In the rows, 128 means zero.
The rows of Z fall into a few groups, which share some directions, and each row is roughly a mix of its group's hidden directions.
Z:
[[110 121 169 158 112 125 157 142 164 106]
 [111 161 148 111 133 113 152 134 182 142]
 [128 142 110  83  94 145 101 102 118 151]
 [146 110 150 163 141 111 118 127 184 129]
 [141  90 116 160 171 125 132 154 141 106]
 [109 113 188 132 152 129 120 125 109 155]
 [124 136 124 152  96 157 114  78 112 150]
 [133 112  75 149 134 148 125 150 145  92]
 [130 134 132 102 105 120 133 111  62 133]
 [136 144  88 105  82 147 111 150 109 130]
 [137 134 107 117 167 138 123 133 137 188]
 [139 158 117 141  96 135  70 126 128 110]
 [140 141 130 156 124 112 128 118  87 182]
 [147 110 154 125 111 134 165 161 132 172]
 [137  76 133 127 126 122 141 152 169 156]
 [106 104 107 125  92 136 129 131  72 123]
 [ 95 145 143  96 128 177  99 121 120 135]
 [127 129 121 166 125 106 135  80  95 104]
 [105 169 111 121  99 151 136 128 102  91]
 [150  74 144  95 132 111 116 120 122 102]
 [114 142 102 154 122 136 112 106 186 139]
 [131 115 108  96 127 167 132 112  81 150]
 [117 136  86 117 110 137 152 121 176 103]
 [150  88 129 164 151 123 127 170 147 130]
 [118 142 113 100 148 146 103 132  81  94]
 [175 113 149 114 133 142 113 143 134 176]
 [136 123 125 137 119 133 105 120 197 148]
 [148 145 138 154 133 151 108 114 186 132]
 [168 108 160 150 152 138 107 127 160 148]
 [151 115 139 135 146 159 125 139 187 145]
 [138 103 127  99 173 139 158 124 162 112]
 [ 59 139 118 125 126 125 149 135 105 128]
 [159  80 145 114 124  99 135 131 104 155]
 [160 111 166 119 112 130 154 141 157 164]
 [102 105 117 151 136 116 106 124  80  93]
 [143 127 138 113  99 178 112 103 140 162]
 [152 132 127 108 142 139 134  96 188 121]
 [108  79 103 128  98 136 158 151 143 124]
 [113 149 148 131 149 157 185 126 142 113]
 [132 130 173  91 118 112 134 101 111 162]
 [130 130 134  83 111 154 114 125  76 126]
 [150  90 124 114 144 123 155 151 174 142]
 [ 86 136 132 110  93 158 104 146 132 100]
 [169 125  86  96 127 128 118 116  92 131]
 [128 118 138 156 168 124 125 138  87  88]
 [137 153 113 132  94 129  81 116 100 100]
 [124 156 113 144 129 108 156 127 185 144]
 [123 112  99 163 128 163 103 110 106  96]
 [136 176 125 136 149  82 139 158 133 127]
 [152  99 149 128 150 118 109 136  73 141]
 [167 140 107 122 157 139 100 119 128 173]
 [107 182 126 157 122 146 130 110 126  94]
 [126 189 134  94 122 112 142 145 141 112]
 [103 146 120 127  75 140 158 110 133 157]
 [128 133 132 160 131 146  74  95 115 106]
 [137 163 129 140 121 151 141 110 139  70]
 [104 150 134 118  87 146  99 129 172 121]
 [128 115 164 167 120 111 143 126 167  97]
 [ 97 135 140 109  87 162 131 132  90 117]
 [109 128 109 133 137 153  82 131 173 108]
 [140  78 137 117 114 109 162 152 156 117]
 [136 143 140 109 146 165 175 149 100 130]
 [146 170 141 177 123 137 154 119 129 149]
 [155 136 143 152 136 138 190 128 149 132]
 [120 106 152 167 122 100 135 145 171 146]
 [151 108 170 157 111 166 120 113 138 146]
 [146 134 113  83 108 101  94 110 144 151]
 [ 79 168 146 162 123 142 137 133 144 121]
 [ 86 111  96 111  87 122 100 119 125 129]
 [112  77 149 100 148 135 150  96 130 125]
 [154 112 163 103 141 151 152 118 137  87]
 [137 143 129 145 150 118 142 144 194 124]
 [133 153 144 128 115 143 132  98  87  82]
 [160  95 140 116 137 110 101  98 119  89]
 [131 117 157 119 131 106 139  71  95 133]
 [132 110 164 109 175 145 152 108 141 108]
 [134  96 128 110 146 161 101 104  85 117]
 [121 183 115 102 109 155 107 108 142 128]
 [141 115 140 127 147  85 174 162 136 132]
 [124  84 148 145 145 148 109 108  84 125]
 [131 122 138 115 168 138 111 128 122 189]
 [157 163 163 152 128 120 100  99 122 149]
 [128 101 139 104 180 154 111 158 129 126]
 [ 99 134 165 112 162 164 111 106 144 130]
 [131 180 148 108 144 103 125  92 110 129]
 [138 104 166 132 133  85 162 117 140 151]
 [154  75 149 128 123  99 136 142 144 155]
 [124 133 104 146 134 106  79 128 125 175]
 [138 175 104 118 116 135 125  89 160 109]
 [112 142  83 114 121 121  91 112 108  93]
 [114 116 111 141 119 143 186 121 109 161]
 [120 129 105 146 106  89 169  97 127 107]
 [ 98 107 128 127 114 173 161 145  96 128]
 [ 97 170 121 125 147 150 107 100 102 106]
 [ 83 120 127 160 115  93  97 138 140 146]
 [144 184 144 115 143 149 110 131 155 107]
 [142  80 111  99 121 112 151 165 117 135]
 [128 121 145 126  99 175  87 133 114 155]
 [169 134 158 112 135  97 158 131  96 142]
 [124 142 148 158 172 101 121 166 109 129]
 [127 100 144 150 131 109 168 150 168 150]
 [115  97 175 121 139 103 160 126 142 154]
 [117  92 163 147 102 119 136 101  96 150]
 [143 180 122 150 128 127 121  79 127 138]
 [ 85 113 125 104 157 140 155 149 162 128]
 [ 85  95 152 143 151 136 151 100 142 114]
 [117 139  83 160 112  98  98 135 144 146]
 [155 110 165 127 146 141  97  94 101 144]
 [ 95 161 108 153 153 120 153 143 132  93]
 [177 161 112 131 137 135 102 106 157 119]
 [101 131 144 118  92 131  95 128  90  96]
 [128 115 131 171 136 153 113  94  84 120]
 [ 79 105 126 127 140 110 127 131 164  92]
 [137 166 105 125  85 146 118 128 105  94]]

One row of each group comes first, with its name. Which group is each row after those in?
[123 137  93 168  95  99 139 146 154 133] -> V
[111 171 109 139 156 136 127 111 159  93] -> J
[110 120 153 121 133 117 152 182 123  92] -> G

[104 159 125 116 136 109 163 100 168 111] -> J
[174 100 126  99 122 147 109  90 120 133] -> J
[153 110  84 125 111  97 145 116 117  92] -> V
[119 166 130  89 101 146  89 120 121 111] -> G
[106 143 110 146 120 120 139 134 194 134] -> G
[119  96 155  86 136 126 131 140  87 151] -> J
[140 118 133  90 113 160 131 173 147 154] -> V
[103 128 117 123 176 127 117 126 133 180] -> V
[103 177 146  96 116 123 119 123  96 144] -> J
[167  76 134 133 140 139 111 159 126 144] -> J
[118 141 154 113 152 101 141  78  99 122] -> J
